Rows swapped in pairs by one turn or mirror: which row each one swaps with:
kima: [-17  -3  -7 -16   7  21  -3  21   4  -8  -5  -4   4   4  -6   0  15   6
  17   9  -9  19 -11  12  -1  -1 -14]
Fot: [-19  -3 -18   1 -14   5   3   4  -1  -8  -7   5  13 -22 -11  24  -1 -28
  13 -20   3   0 -28   2  10  13   4]
bemu: [  4   5 -12 -22   0   6   6  21  -1  -2  -2  -3 -15   0 -16  19  -1  14
   6   7  -3  18 -13  20   3 -11   7]
loro: [ -2  15  -9  -4  -7   8  15   8  11   3  -2   3  25   5  12  -4  13 -20
  -5  14  19   4 -11  13  13  -3   6]
roto: [ -6  -6  -5  15  12  10  15   4  14  -1   5 -15  -6   7  -9 -17  10  13
  -5  -6  15  -1 -12   9   3  15  21]
rupu: [ -5   1 -12  14   1   7  22   9  19   5   0 -21  -8   4 -20 -11   9   8
   4  -6  16   4 -16  16   4   5  14]
pubo: [-22  -9 -27 -16 -15  -4   7   9   4  16 -20  -4 -10  13   6   6  13  -3
  -6  -9  18   3   1  26  26   9  -4]
Vuve: [-26  -4 -16  -9   4   0   0  17 -11  19 -21   3  -4   1   8  15  20   8
  -1 -16  26   7  -5  17  26  10  -5]
zade: [-10   9  11  19  -3  -5  12  15  -9   8  -7   1   3 -23  -9   4   7   8
  12 -13   3 -15  -9  20  -3  -1  -9]
Meduv: [-14   4  17  17   3  -8   9  21  -6   7  -7 -10   3 -19  -2   7  10   4
  16 -13   6 -17  -2   9  -2  -4 -12]
zun: [-19   1  16  11  -6   3   2   8  14   5  -1  10   2   1  -1  16  30  -7
  20  -6   6  -8  11  -7  -3  21  -2]
Fonar: [-15  -9  -7 -13  -4  18   9  12   1  -6  -6   4 -12 -15  17  -2  -3 -10
  -2 -17  -5   5  -7 -22  -1   7  15]
dun: [-17   4  16  16   6  -7   7  15 -18   5 -11  -2  13 -18  -7  14   9  -4
  11 -10  12  -9  -2  10  -2  -8  -7]
zav: [-11   1 -34  -7  -9 -26   3   6   6 -15  -2 -11  -2   0 -14  21   6  10
  -8  -2  10  -7  -9   6   3   8   8]
mada: [ -9  12  16  -1 -10  -5  -2  12  19  -1  -6  -3  20   4  11   1   3  -2
   9  23  20  -3 -22  10  17   8   5]
dulis: [-12  10  -7  -6  -9   6   6   7  13   5   9  17  14  12  22  -7   5  -5
  15  12  24   1 -15  13   0   9   7]
feraz: [-33  -2 -12 -32  -8   7   0  17  -8   2 -16   7  -4  14  10  13  -2  -4
   4 -11  16  -9  -6  -1  20  24  17]
Rir: [  4  -5 -18 -23   2   4  21   9  32  -1 -12  12   2  -2   3  16 -17  -9
  13   5  15  -1  -3   9  21  13  17]
pela: [ -6   0  11  12 -14   7  -2  -3   6   0  -2  12   0   3   0  14  31 -13
   8   0   1  -5  11   7  -8  26  10]
tetor: [-20 -10 -12 -16   1  18  -4  13   0  -9  -2 -10   3  -2 -12  -3  27   5
  12  -8  -9   6 -22  23  -5   3  -5]
leno: [ -9  -2  -3  -4  10  -1   5  -2  21  -7 -21   5   8  13 -18  -5  18 -18
 -15 -14  11  -8 -13   3  -3  -1  -2]
nubol: [ -1  -4 -16 -23   1   7  25  10  28  -3 -13  14   8 -15  -1   4 -17   3
   7  -4  15  -6  -5   1  22   0  14]
sefid: [-23 -15 -27   4 -12  -4  -1  21  -6   0 -14   6   3 -11 -12  24  -3  -9
  17 -17  -8  -9 -25   0   6   7   7]
lav: [ -4  10 -31   4   5  -5   2  10  10 -19  -8 -19  -6  -1 -18  12   0  11
   5  -8  24 -20  -5   5  12  15   8]
Zed: [-11  -2 -12  14   5   7  11   9  23  -1   7 -24  -4  10  -6  -8  15   0
   7 -15  19   1 -17  19  -3   9  11]
temer: [-16   0  -9  -3  -3 -10  14  16   1  10 -23 -12  -4  14   0  15  17   0
 -10 -19  25  -4  -8  34  25   2   8]
tuvez: [-14   3  17   3 -11   9  -3   9  17 -14 -14  10   0 -25   7  29  -2   2
  -5 -24  11   7 -15  16   8  28  -1]
Kig: [ -9   0  16   1 -13   4   2   2  15  -2 -13  17  -7 -28   5  24 -10  -2
  -3 -15   4  -3 -12  21  16  34   2]
giru: [-11   6  18  -7 -13   4  -5   9  13 -11 -16  13   3 -18   0  33 -12  -9
  -5 -23  16   0  -7  13   7  32   1]
nizuz: [ -4  -3 -16  17   2   6  15  11  12   0   4 -24  -6  13  -6 -13   9   5
  10  -6  14  -1  -9  15  -2   4  20]
livug: [  5  -1 -11 -24  -3   9  -5  25  -8   5   0  -3 -19   0  -5  16  11   6
   9  13  -4  14  -9  10   6   3  17]
zeli: [-27  -9 -16 -22 -13  12   5  19  -9  -4 -26   4  -6  13   3   8  -2   0
   5 -23  21  -8  -1   1  19  29  13]
neli: [ -6  -6  17  -3 -16   9  -3   3  16 -10 -10   7   3 -20  11  35  -1  -5
  -6 -21  12   5 -13  11  11  27  -1]
Pipep: [ -4  -1 -13 -25   4   5  23  10  22  -1  -3  10   3  -8   1  20 -21 -11
  19   1  15  -9   5   0  16  10  18]
fim: [-20  -9 -10  -5  -8   7  10  21  -3  21 -16   3  -1  25  13  -6  17   8
   4  -4  20   4  -2  23  17   9  -5]
viveb: [-22   6   9   3 -13   8  10   9  11   0  -3  21   5  10   9  11  27  -7
  10   1  -8   9   6  13   0  28   3]
Nor: [ -2  -9   1 -25   5  11   1   5  16  -2 -22  -6   6   1 -13   1  19  -8
 -17 -20  13   1   0  18   5  -8 -10]
lesa: [ -5   5  10 -21 -13   3   6   5  24  -2   6   0   9   2   7  -9  -3  -6
  16  21  23   3 -13  14  14  10   7]
Zopa: [-11   3  15  -5 -12  12   3  -1  12  -8 -14   9   0 -21   0  32 -11 -10
  -4 -17  11   2 -18  22  11  30   1]
lun: [-12 -13 -21  10  -8  -5  -3  14   4  -5 -16   8  20 -15  -2  14   1 -18
  20 -14  -1 -15 -27  -1   3  10   5]
loz: [  2  -4   1 -14  -5   3   5   3   3 -19  -1   1  -5  -6  11  -2  -6 -14
  -3 -11  -3  -7  -4 -26  10   3  14]
zivop: [ -1   1  28  -5   6   5 -14  13  14 -12  -4   0 -10  -7 -17  15  -6   2
  -7  -6 -10   7  -8   8  19  12   6]
nogeg: [  0 -19 -21   6  -7  -7  -7  19  17 -14  -8  -7 -13  -3 -10  20  -1   1
  -7   2  22  -8  -2 -11   3  11  20]
faba: [-20 -11  -9 -11  14  17  12   8  16   8 -26   6  12   2 -15   0  22 -11
 -14 -16   2  -7  -7   7  -9   8  -1]
musos: [ -5  -1 -15 -25  -4  10   5  23  -3  -8 -14  -1 -17  -4 -11  22   9   2
   6   7   4  24 -19  28   6  -2   5]
siv: [-31  -3 -11 -29  -2   9   6   7  -3   0 -20  16 -14   4  15  15  -1   1
  11 -12  12 -10   5  -3  18  23   9]
Voli: [-15  12   5 -20 -11 -16  -2   7  17   8   4   5   8  10  16   2  11  -3
   2  18   9   3 -15   8  15   7  18]
kapap: [ -4   1  25   0  15   1  -6  17  17 -11 -18   6  -8  -2  -6  10 -12  -1
   1  -9  -8   6  -7   1  21  -7   4]
Meb: [-16 -10  13  -7 -21  11  -2   5  13 -12 -11   7   0 -24   5  32  -6  -7
  -2 -22  12   2 -10  22  14  30   1]
Meka: [  3 -12   4 -20  -4   4   7  14  -1  -4   8  -6 -16  -6   7  29  -7  10
   5  14  -3  16  -7  12  12  -4   7]
Vidob: [-16  10  13  14  11  -1   8  20 -15   8  -6   1   6 -14  -2  14  13   4
  18 -10   9 -11  -6  12  -4  -1 -12]
gike: [-16 -10  -9 -13  -9  -9  10  13   5  17 -14 -10 -12  16  13   3   6   3
  -8 -12  17  -3   1  24  34  20   7]
doko: [-13   8  15  16   3  -6   0  19  -9   5  -1 -10  14 -16  -1   6   3  -1
  11 -15   6  -9  -7  11  -6   1 -19]
Bati: [ -5   5 -18   8 -14 -13   7  12   5 -32 -11 -11   2  -8 -14  21  -5  10
  -3   1  25 -12  -5   4   8  19   5]
Boze: [-16   5   6  14 -12   8   2  -2  12 -11  -7  20   8   4   7  10  17 -10
  12   1   1   2  10   3  -9  27  11]
Gatuv: [ -8 -12  -3 -27 -15  20  -8  17 -11   0   3  -1  -2 -13  -6  22  11  15
   3   1   3  21   0  16   9   4   8]
Likeb: [  3  -3 -10 -19  -1   3  30  12  28   7  -6   5  -3 -11  -1   9 -16  -2
  10   5  13  -2  -1   0  28  16  17]
doka: [-18   3   3   1   8   4  12  -2  24 -12  -3   0   2  -6   3  -1 -22  -8
 -14  -1  17   1   2  11  17  33   9]
Zodu: [ -6   6   3  -3 -13 -13  25  10 -11   1 -11   6   4   2  -4   0  -2  -1
  -5 -30  19  -9 -12   7  15   1 -22]
Bukev: [  0  -5   4 -19   9  12  -1   4 -15  -3  -6  -7 -20  -3  13   4  -8  -7
  -8 -15  15   3  -5 -17  11   2   8]
rif: [  5   9  -1  -1   0   0  13  29  19  -2  -4  -7  13  -9 -10  -5  -3  13
  10 -14  16 -18 -20   0  -8  -6   4]
Dened: [-17 -14  -9 -12 -11   4   7  18  -6  20 -15 -14 -12  17  17  10  11   8
   2  -2  11  -9   6  16  27  12   1]
pup: [-19   0  20  12   3  -5  12  17 -16   8  -8   1  19 -20  -5  11   1   3
  11 -12   9 -15  -4  12  -2   2  -9]
bifa: [ -3 -11 -24 -19  -4  17  -5  29  -5 -13  -9   1 -11  -8 -10  23  -7   8
   5   2  -5  16  -6  14  17   8  13]
gimo: [-10  -9 -36   2   2  -3 -13  20  15 -21  -4  -5   3  -8 -14  16  -3   2
   5  -5  12 -17   2  11   8  17  20]
Mutem: [-24  -4 -18 -20   0  12  -5  21   8 -13   1 -10   1   5  -8   4  22   9
   8   3  -7  12 -10  14  -8   1 -13]
mekas: [-11  -6 -23   6 -12  -6  -3   5   2   0 -16  10   7 -21   1  20   2 -27
  19 -15   4  -8 -26  -1  12   2  -1]
zirok: [  5 -10   8  -1 -11  -3  28   4  -8 -11  -9   1   7  10  -7   0  -3  -2
 -13 -30  10  -8 -12  13   9  11 -11]

livug pairs with pubo
tetor pairs with siv
rupu pairs with Likeb
Boze pairs with lun
temer pairs with Meka
Dened pairs with musos
gimo pairs with dulis
nizuz pairs with Rir
kapap pairs with zirok
Bati pairs with mada
nogeg pairs with loro
doka pairs with rif
loz pairs with leno

Rows swapped in pairs by one turn or mirror: which row each one swaps with:
goli: [-17   8 -19   6   8   7  -7   3  16   2 -14 -18   3  21 -20  17  -4   1
 -29  27]
Lunu: [-19  15 -13   1  -3   6  -7   7  16   6 -16 -13   0  14 -12  21  -3  -1
 -30  21]
Pem: [ 22   5 -28  10  -2  17  -2 -12  27  -7 -13   0 -20   7  14  12 -14   5
 -10  -2]
Dal: [  2   3 -12  -8   5  19   6  24   4  -3 -15 -11 -12  11 -12 -16   1   3
  -8 -17]
Vide: [ 19   4 -29  -1  11 -11 -14  12   4 -25 -17 -16   0  -5  -9 -10   5 -19
 -16   6]
Tugi: [  2 -18 -32  25  19  -2 -15  -3  10  -7  -2   9   5   5 -22  22  -7   1
  -7   3]
meza: [  1 -13 -24  31  19   1 -11  -4  14 -12  -2   2  -7   5 -32  16  -6   4
  -2  -2]
Kul: [  2  15 -34  16  18  18  -2 -24   1  -7  -4 -11 -22   5   2  -3  12 -10
 -10  17]
karol: [ -6  -4 -26   1  -8  21  -9  10   2 -31 -19   5   6   5   9   9   0 -10
  -2  17]
pekar: [ -3   0 -14  -4  17   5 -17  -2 -12  -5   0  -2 -15   9  -7  -3  16  28
  -1   2]
teza: [-15   8 -21   6  -2   9  -7   1  14  13 -15 -18   2  21 -15  15   8   7
 -37  14]
Miv: [  5  -5 -17  -4   8  13   5  28   8  -4  -9 -13 -15   7 -18 -11  -2  -1
 -21 -17]
nir: [  1  -5 -33   1 -10  25 -13  10  11 -23 -12  11   1  -6   6  14  12   0
   2  20]
paz: [  1 -19 -36  30  16   9   1   7  14 -13  -3   1   2   7 -28  25   2  -2
  -9   5]
zaba: [ 14   1 -25   8  -1  20   6 -10  28  -6 -16   3 -23   8  12   7 -11   7
 -12   0]
gevob: [-18   9 -19   1  10  15 -11   6  12   9 -12 -10  10  21 -15  15   3   3
 -30  25]
viz: [ -2 -15 -34  38  11   9   0   3  14  -5  -9   2  -6   0 -24  18  -1   0
   0   5]
bisos: [ 14   0 -23  -5  11 -11 -16  10   9 -20 -17 -17   5  -7  -9  -8  14 -19
 -17   4]
fada: [  6   0 -16  -2  11  21   2  22   5   7 -15 -11 -11  10 -18 -16  -4   0
 -22 -15]
soted: [ -5   2 -17   0   3  -1  -5   4  14  13 -12 -16   2  18 -13  23   7  13
 -30  24]
teme: [-13   8 -20   4   3   5   0   4  20   3 -15 -12   1  16 -16  26   2  11
 -27  30]
rud: [  4  -3 -11  -1   8  17   2  27   6  -3 -10 -13 -16  13 -18 -12   6  -7
 -22 -16]
tol: [ 13   6 -26   6  -3  16   4  -4  20  -8 -18  10 -19   4  15   6 -11   4
   0  -7]
Levu: [ -2  -8 -18   6   9   6  -8  -3 -13  -3  -8  -4 -13  19  -6   2  12  32
   5   6]
pugez: [ 19   5 -36  -4  -3  -8 -12   9   8 -26 -11 -10   1  -6  -3  -7  13 -15
 -18  -1]
vozi: [ -7  -3 -23  -4  16   8 -12  -4 -16  -9  -6  -3  -8  17 -16  -3  19  20
   7  10]
Nivag: [  0  13 -25  13  18  19   1 -24   4  -6  -9 -13 -22  -2   5  -4  17 -10
 -14  13]
fike: [  3  10 -30  10  18  20  -7 -25   3   2 -11  -9 -23   4   2  -5  17 -12
 -13  12]
Kido: [ 20   1 -33  -6  11  -3 -21  11   7 -18 -20 -16   1  -6  -9  -9   8 -20
 -15   1]
sazes: [  5  14 -27  14  18  25   3 -23  -1  -3  -8 -10 -17   0   3 -10  12 -11
  -9  13]
mon: [  2  16 -24  13  16  21   2 -20   2  -7  -8  -9 -26   2   4  -4  11 -15
 -12  13]
Bur: [ -5   3 -11  -5   9  19  -2  19   8  -4 -20 -10 -20  20 -23 -14   2  -6
 -19 -12]
vuna: [ -2 -14 -29  26  20  -6 -11   0  17  -6   1   3  -3  -4 -25  25  -4   1
 -11   4]
Kob: [ 17   1 -29  12   1  18  -2  -7  24   1 -23  10 -16   5  10   6 -15   3
 -14  -7]
Vaso: [  4  -3 -36  -2  -4  27 -14   9   2 -22 -12  10   4   3   8  16   1   3
   8  13]
Sol: [ -5 -10 -22  -7   4   4 -12   0 -18  -7  -8 -13 -12  21 -10  -3  18  20
  -2   2]
kes: [  3  11 -25  11   7  18   2 -24   1  -5  -1 -13 -21   7  -2 -12  25  -6
 -13   9]
Mut: [ -7 -10 -12 -12  10  12 -13   4 -14  -2 -13  -1  -8  20  -5  -4  22  17
   2   3]
Pitet: [ -5   5 -16   7   9  -1 -12   2   2  12 -11 -13   5  18 -17  14   2  10
 -35  26]
nunis: [ 17   6 -32  -7  13  -6 -15   9   9 -18 -17 -16   3  -7   0 -13   9 -18
 -12   0]
Vutuf: [  6 -15 -31  27  15  13 -16   9  11  -7  -6   3   9   1 -30  23   0   2
 -11   1]
gafit: [ 11  12 -31   9  -9  11   1  -3  24  -2 -14  -1 -21  11  10   7 -19   9
 -16  -2]
liv: [ -9   3 -17   7   2   6 -11   0   5  17 -18  -8   2  26 -11  24   2   7
 -30  21]
ruzak: [ -5  -6 -27  -5  -4  25  -9  15   2 -24 -10  -1   7   0   8  21   3   0
   2  16]
Mas: [-11   7 -17   3   0  -3  -8  12  14  13 -23 -22   3  14 -13  16   1  14
 -26  16]
tava: [ -7  -2 -28  -8  -6  15 -11   8   3 -22 -16  10  11  -2   7  19   9  -6
   2  19]
duv: [ -3 -11 -14  -2  15   5 -14   4 -10 -10  -7  -1 -16  24  -6   1  17  24
   5  11]
kifu: [ 19   6 -22  -5  13  -9 -17  10   7 -25 -19 -16  -2  -7  -7 -10   6 -14
 -16  -2]
figi: [ -1 -10 -10   8   4  15   5  19  15  -2 -10  -8 -13   4 -22 -15   2  -1
 -16 -19]
boduv: [ -6  -5 -28   2 -10  21  -6  24   3 -22 -19   4  10  -2   5  15   6   0
  -4  15]
Gora: [  2  11 -31  10  20  18   1 -20   3  -3  -8 -11 -21   5   6 -13  16 -15
  -7   9]
ginep: [ -2 -20 -27  25  15  -4  -1   5  11 -10  -1  -2   0   3 -32  24  -1   3
  -6   4]
laz: [ 18   6 -29  -5  13 -11 -15  11   3 -19 -23 -10   2  -6  -2 -12   9 -14
 -17   0]
nifa: [ 16   4 -25   3  -1  13  -8  -9  24  -3 -13   8 -21  -4   7  14 -17  -1
  -3  -8]
Teluv: [  2 -13 -32  32  18   9  -8  -2  10 -15  -7   4   9  -1 -22  24   0  -3
 -17   7]
lelo: [  9 -17 -36  32   7   2 -12   2  18  -7  -2   3   1   2 -28  17  -3  -2
  -9   3]

zaba pairs with Miv
gafit pairs with figi
pugez pairs with kes
meza pairs with Lunu
Gora pairs with nunis
Levu pairs with boduv
bisos pairs with Kul
Kob pairs with fada

